One turning vector, and how many steps it has turned:
The counts run from 0 to 942.
[ 0.46  1.97  2.13  2.17 -1.03 -0.06 -1.49 -1.19 -1.42  3.15 -2.04 -0.06
 -0.92 -2.61 -1.49  1.83  2.20 -0.06 -0.35 -3.63 -1.73  0.14  2.27  1.51
  1.24 -3.26  0.18  0.33 -2.89 -1.15  0.16 -1.19  0.11 -0.79 -0.09 -1.29
  0.96  1.29  0.85 -0.30 -1.41  3.32 -0.97 -1.02] | 164
[-5.01  3.86 -1.26  2.26  0.18  0.83  0.47 -2.57  2.19  0.45 -1.77  1.13
 -1.15  0.89  1.81  0.30  0.94 -1.45 -1.58  0.90  2.58  0.32  1.14  0.59
  2.77 -0.61  0.91 -2.89 -0.69  1.15 -0.41  3.44 -0.96 -3.52 -2.16  0.78
 -0.53  0.74  0.19 -1.67  0.24 -1.57  0.98 -0.44] | 506
[ 2.02 -2.83  1.76 -0.40 -0.02 -2.75  1.74 -1.83 -3.43 -1.46 -0.61  1.50
 -0.52  0.04  1.00 -0.02 -4.21  0.12  0.81 -0.09  1.06 -2.94 -1.78 -2.37
 -2.69  2.36 -1.08 -1.05  0.57  1.52  2.58  1.13 -0.40  0.17 -0.48  2.42
  0.09 -0.46 -0.35 -3.67  0.12 -1.54  0.40 -0.07] | 916
[-1.60  1.48  0.94  3.65  0.58 -2.41  1.20 -0.70 -2.83 -0.44 -2.06 -3.66
  0.80 -1.88 -1.26 -0.54  2.63  0.85 -1.34 -1.01 -1.18 -2.07 -0.03 -1.17
  2.30 -0.57 -2.02 -2.81 -1.97 -0.34  0.20 -1.30 -0.93  1.20  2.76 -2.11
 -0.42 -0.68 -1.38  0.59 -1.17  0.59 -1.07 -0.38] | 454
[ 0.73 -0.08 -0.58  5.84 -0.61 -1.24  0.83 -3.01 -3.16  1.15 -1.11  0.74
  1.86  0.24  0.23 -0.28  1.10 -1.37 -0.69 -1.79  2.58 -0.68 -2.34  3.30
  0.38 -1.43  0.76 -2.69 -1.35  0.47  2.80  0.14  1.92  0.87 -0.61  0.93
 -0.05 -0.69  0.29  0.87  1.93  1.41  0.28  3.19] | 87
[ 0.91 -1.42 -2.97 -4.18  1.22  0.79  1.57  3.84 -0.77 -1.64  0.89 -1.14
  0.12  0.40 -0.98 -3.48 -2.09  0.90 -0.60  2.32  0.25 -1.02 -3.28 -0.70
 -0.86  2.87  1.16  0.69  1.75 -0.43 -3.56 -0.05  0.74  0.01  3.08  0.20
 -1.19 -0.32 -2.34  1.41  1.08 -0.90 -0.90 -1.13] | 733
[-4.09  0.56 -1.35  0.25 -0.99  0.43  1.10  0.05 -1.82 -0.08 -3.10 -2.51
  1.37 -4.38 -1.40 -0.30 -0.34  1.00 -4.54  0.10 -0.29 -0.65 -2.04  0.35
 -1.09  0.96  1.16 -1.03  0.45 -3.31 -0.11 -0.21  1.85 -2.30 -0.16 -0.53
 -2.44 -0.86 -1.50 -2.17  2.94 -0.91  1.41 -1.66] | 11
[-2.36  1.69 -0.55  4.24 -1.43  0.19 -0.12 -1.13 -1.20  2.68 -2.46 -1.55
  1.36 -2.27 -1.17  0.94  4.80 -0.01 -3.04 -1.51  1.01 -1.26  0.78  3.23
  1.87 -2.47  0.71 -2.58 -1.85 -0.96  0.31 -0.85  1.74  0.30  0.07 -2.00
 -0.39  0.71  0.73  0.81 -0.16  1.94 -0.07  1.61] | 81
[-0.94 -1.08  0.43  0.68 -2.84  0.16 -0.06 -1.80  0.23  4.07 -2.25  1.50
  0.35 -0.48  0.58  1.70  3.06 -2.64 -0.06 -0.64  1.36 -1.65  2.38  2.16
  0.70 -1.40  0.49 -0.41 -0.67  3.72 -0.10 -0.35  1.81 -0.44 -2.82 -0.23
  1.00  1.86  1.61 -3.29 -1.25  2.76 -0.50  1.51] | 685
[-1.35 -2.17 -2.86 -4.20  0.01  0.74  1.63  2.74  0.68 -1.44  1.00 -1.19
  0.14 -0.78 -1.29 -2.38 -2.04  0.85 -2.31  2.40  0.66 -0.50 -3.32 -1.16
 -0.96  2.90  1.03  0.29  1.44 -0.65 -3.64  0.72  1.52 -1.81  2.02  0.08
 -1.65 -0.35 -2.67 -0.01  1.99 -1.94 -0.01 -0.84] | 25
[ 5.06 -1.79  2.56 -1.81  1.21 -0.47 -1.06  1.57 -2.88 -0.54  1.27 -1.12
  0.89 -1.45 -2.36 -0.34 -2.29  1.38  0.88 -2.23 -1.75 -0.47 -0.68 -2.00
 -3.09  0.51 -1.27  3.21 -0.22 -1.75 -1.47 -1.84 -0.76  2.38  3.11 -0.86
  0.16 -1.30 -1.80  0.21  1.23  0.48 -0.04 -1.69] | 548
[ 2.91  0.32  2.07  0.95  0.48 -1.09 -3.06 -1.00  2.23  1.81  1.25  1.12
 -2.55  0.81  0.67  2.16  3.05  0.31  2.66 -2.39 -0.74 -2.20  1.57 -0.09
  0.77 -2.64 -1.27  0.54 -2.02  0.03  1.56  0.62 -2.71  2.14  0.37  0.07
  2.69  2.39  0.81 -0.30 -3.95  1.02 -1.92 -0.02] | 150
[-0.03 -2.78 -1.69 -4.78  0.14  0.49  0.64  1.31  0.88 -2.73 -0.63 -1.35
 -0.08 -0.76 -0.41 -0.90 -2.76  2.52 -1.12  0.54 -1.81 -0.29 -2.15 -1.40
 -1.09  4.30  0.34  0.02  2.82 -1.15 -0.38  0.18  1.59 -2.30 -1.74  0.86
 -0.85 -1.86 -0.69 -2.49 -0.68 -1.14  0.49 -1.72] | 919
[-1.56  3.20 -1.66  2.95  0.99  1.07  0.00 -1.98 -2.66 -1.23 -2.42 -0.01
  1.22 -1.24 -0.37 -0.38 -1.77  0.99 -1.68 -0.82  1.45  1.40 -4.11  0.45
 -0.01 -0.34 -0.10 -2.40 -0.18 -3.98  1.08  2.02  2.48 -2.63 -1.10  1.15
 -1.80 -2.42 -2.49 -0.38  1.28 -1.10  1.86 -1.17] | 712
[-3.64  1.76 -1.53  1.10 -2.34  0.26  1.26 -1.98  3.69 -1.20 -1.73  1.71
 -1.44  1.73  1.53  0.54  0.52 -0.48 -0.41  0.16 -1.30  2.65  1.83  0.86
  3.57  0.36  1.53 -2.60  0.17  0.83  2.63  1.08 -0.12 -2.78 -4.39  0.75
  0.06  0.58  3.23 -0.47 -1.18  0.20  0.07  0.10] | 590
[ 2.87 -2.84  0.62 -2.47  0.04 -2.27  1.50  0.00 -0.66  1.32  0.66  0.97
 -3.16  0.66  0.03 -0.47 -3.63 -1.78  2.39 -0.72  0.00 -3.26  1.18 -1.56
 -0.95  0.61 -0.30  0.90 -0.05  4.37 -1.44  0.53 -0.76 -0.96  1.53  1.76
  0.93  1.48 -0.98 -1.69 -2.32 -0.12 -3.10 -0.55] | 41
[ 4.35 -2.03  2.95  0.57  0.24 -1.03  0.94 -0.02 -1.13 -0.33  2.32 -1.41
  1.07  1.55 -2.02 -1.54 -2.07  0.01  0.44 -0.23  0.84  1.31 -0.44 -1.72
 -0.38  0.64 -1.25  2.16 -0.45  2.98 -0.51 -0.94 -2.77  1.57  2.76 -0.18
 -0.52 -2.50 -0.19  2.51  2.10 -2.01 -0.95  1.16] | 561
[ 1.01  2.36 -1.35  2.11 -0.26 -0.56 -1.12 -1.97  1.73  1.16 -1.90 -0.50
 -3.33  1.05  1.11  0.43  1.90  0.51  1.70 -2.76 -1.77 -0.18 -0.32 -0.48
  3.19 -1.45 -1.38 -3.64 -1.49  0.13  0.88  1.81  0.11 -1.23 -1.39  0.11
  1.09 -0.01  0.33  0.30 -4.84  1.60 -2.15 -0.06] | 152
[ 3.76  0.22  2.21 -2.92  1.54  2.05 -2.48  1.58  1.34  2.13  0.48  1.53
  0.77  1.24  0.66  1.24 -0.75 -0.60  2.82 -2.28 -0.93  1.58  5.06 -0.36
 -0.63  0.47 -1.73  4.27  0.08  1.51 -2.68 -0.82 -1.50  1.13 -1.05 -0.91
  1.71 -0.40  0.65 -1.19 -1.89  1.98 -0.02 -1.03] | 59
[ 0.71  1.89  0.94  0.14  1.69  0.59 -1.42  2.30 -3.26  1.83  1.19  1.55
  0.51  0.06 -0.51  0.59  1.99 -1.19  0.66 -0.45  0.55 -3.83  2.28  0.07
 -0.70 -1.76 -0.34  2.86 -1.58 -1.17 -2.80 -1.39 -2.01  3.22  4.25 -2.10
  0.99  2.19 -1.32  1.58 -0.30  2.82  0.11 -0.01] | 349
[-1.49  0.75 -1.22 -0.23 -1.18  1.82  0.85 -1.14  2.20 -0.01 -1.06  0.13
  0.01  1.58  0.41 -1.39 -2.25 -0.32 -0.39  0.16  0.38  5.09  0.06  0.89
  1.07  1.79  1.41 -0.27  1.19  2.13 -1.09  1.97  0.88 -5.09 -3.43  1.84
 -1.08 -1.90  1.22 -0.43  1.66 -1.54 -0.35 -0.23] | 494
[ 0.33 -1.31 -2.68 -3.06 -1.00 -0.87  2.44  1.60  1.69 -0.45 -1.60 -0.53
 -2.01 -0.61 -0.80 -2.34 -1.43  0.53  0.39 -0.48 -4.39  0.47  0.45 -1.00
  2.49  2.94  0.47 -1.00  0.56  2.16 -2.51 -0.82  1.55 -2.61 -0.92  0.25
 -0.38 -1.33  0.02 -0.80 -3.20  1.59 -2.80 -1.14] | 751
[ 3.09 -0.60 -3.19 -1.53  1.14  0.31  0.12  0.44  3.86 -0.64  0.08 -1.73
 -1.24  2.38 -0.15 -2.74  0.78  1.25  1.29  0.30 -0.98  1.99 -0.80 -0.60
  3.79  1.94 -0.58 -1.93  0.38  3.19 -2.46  1.54  0.83 -1.38 -0.55  0.27
  0.17 -2.42  0.18  1.24 -3.14 -0.91 -2.63  0.34] | 848
[ 2.18 -4.77  0.81 -2.83 -0.93 -0.12 -0.60 -1.79  1.01  3.02  0.70  1.98
 -1.09  0.35  0.41  1.24 -1.18 -0.96  1.11 -0.38  3.04 -2.49 -1.60  0.13
 -2.45  0.74  0.07  1.09  0.36  3.60  0.85  1.21  0.34 -0.89 -1.58  1.93
  0.77  1.63  0.44 -3.90  0.26 -1.28 -1.03  0.83] | 311
[ 3.31 -0.55  1.37 -1.83  0.75  0.71  0.66  2.13  1.67 -0.75  2.30 -0.56
  0.77  3.12 -0.08 -1.98 -2.78 -0.75  1.15  0.25 -0.81  3.94  2.85 -1.16
  0.69  1.97 -0.23  3.12  1.33  3.56 -2.05 -0.72 -2.71 -0.07 -0.09 -0.70
 -0.36 -2.29  1.31  1.95  1.30 -1.55 -0.53  0.06] | 663
[-2.05 -0.39 -1.66 -5.49  0.87  1.05  0.50  3.13  3.01 -0.30 -0.26 -1.74
 -0.95 -0.08  0.56 -0.61 -0.37  1.10 -1.29  2.35 -0.64 -0.56  0.00 -1.69
  0.17  3.06 -0.15  0.84  1.99  1.07 -3.96  0.48 -0.90 -1.36 -0.19 -1.12
 -1.49  0.06 -0.96 -2.02 -0.70 -2.71 -0.38 -2.27] | 128
[-4.62  1.11 -1.62  3.27 -1.56 -1.54  1.41 -1.49 -2.31 -2.45 -2.02  0.44
 -1.89 -2.94 -0.02  0.51 -1.45  0.59 -2.76 -0.40 -1.29 -2.41 -1.80  0.20
 -0.41 -1.35  2.16 -2.92 -0.38 -3.53  3.56  0.22  1.50 -1.43 -0.44  1.51
 -0.99  1.79 -0.47 -1.21  0.76  0.52  0.62 -0.84] | 808
[ 0.70 -0.31 -2.71 -1.54 -0.44  2.91  0.43  0.91  2.54  0.60 -1.64  0.73
  2.07  3.11  1.17 -0.31  2.11 -0.96  0.62  1.30  0.88  2.96  0.51  2.62
  2.65  1.84  1.04 -0.84  2.22  3.45 -2.43  0.51  2.15 -1.02 -3.71 -0.44
 -0.75 -1.76  1.96 -0.03 -1.02  1.85 -0.09  1.47] | 681
[ 2.09 -0.68 -1.92 -3.56 -0.92  1.88 -1.27  2.26  4.90  0.59  0.07 -1.42
 -1.88  0.13 -0.27  0.42  3.47  0.65  1.06 -0.82 -3.12  1.63  1.39  0.51
  1.15  0.30 -0.19  0.50  0.65 -0.03 -1.73 -0.62  0.30 -0.59 -0.72 -0.57
  0.11  0.37  1.85  0.98 -3.57  1.53 -3.03 -0.68] | 855
[ 1.86 -0.35  1.46  5.30 -0.27 -0.46 -0.61 -2.77 -3.26  1.13  0.51  1.74
  1.33  0.91  0.24  1.06  1.64 -0.39  0.36 -0.63  3.12 -1.39 -1.31  1.87
 -0.77 -2.24 -0.07 -0.60 -1.47  0.07  3.01 -0.41  0.55  3.26  0.58  0.80
  0.46 -0.17  0.07  1.89  1.26  0.62  0.72  3.58] | 86
[ 0.84 -3.58 -0.27 -5.51  0.50  0.39 -0.14  2.14  1.31 -2.34  1.26  0.44
  0.60 -0.21  0.21 -0.43 -2.85  1.95 -0.10  1.40 -1.88 -0.17 -0.70 -2.08
 -3.30  3.84  0.04  2.50  2.44 -1.82 -0.37 -1.23  0.38 -0.07 -1.09  0.39
 -0.52 -0.09  0.23 -2.15 -0.53 -1.38  1.55 -2.63] | 920
[ 0.63  1.89 -2.64 -0.98  0.08  1.05 -1.06 -2.68  1.16  1.64 -2.30  0.67
 -2.30 -0.61  0.50 -0.27 -2.65 -0.52  1.09 -2.01  0.33  1.24 -0.94  0.00
  0.86  0.16 -0.12 -1.85 -1.14 -0.05 -1.40  3.57  1.64 -5.23 -2.49  2.86
 -0.36 -0.56 -1.63 -2.01 -1.36 -0.42 -1.14 -2.89] | 326
[ 5.36 -4.41  1.40  0.02 -1.47 -0.21  0.63 -0.49  1.00 -1.11  3.08  0.46
  0.59  1.92 -0.59 -1.03 -1.66  0.30  1.09 -0.16 -0.71  3.15 -0.38  0.29
 -1.39  1.02  0.45  2.50  1.03  2.46  1.66 -1.28 -0.10  1.66 -0.44  1.95
  0.21 -1.67  2.05  2.22  1.68 -0.64 -1.17  1.85] | 477
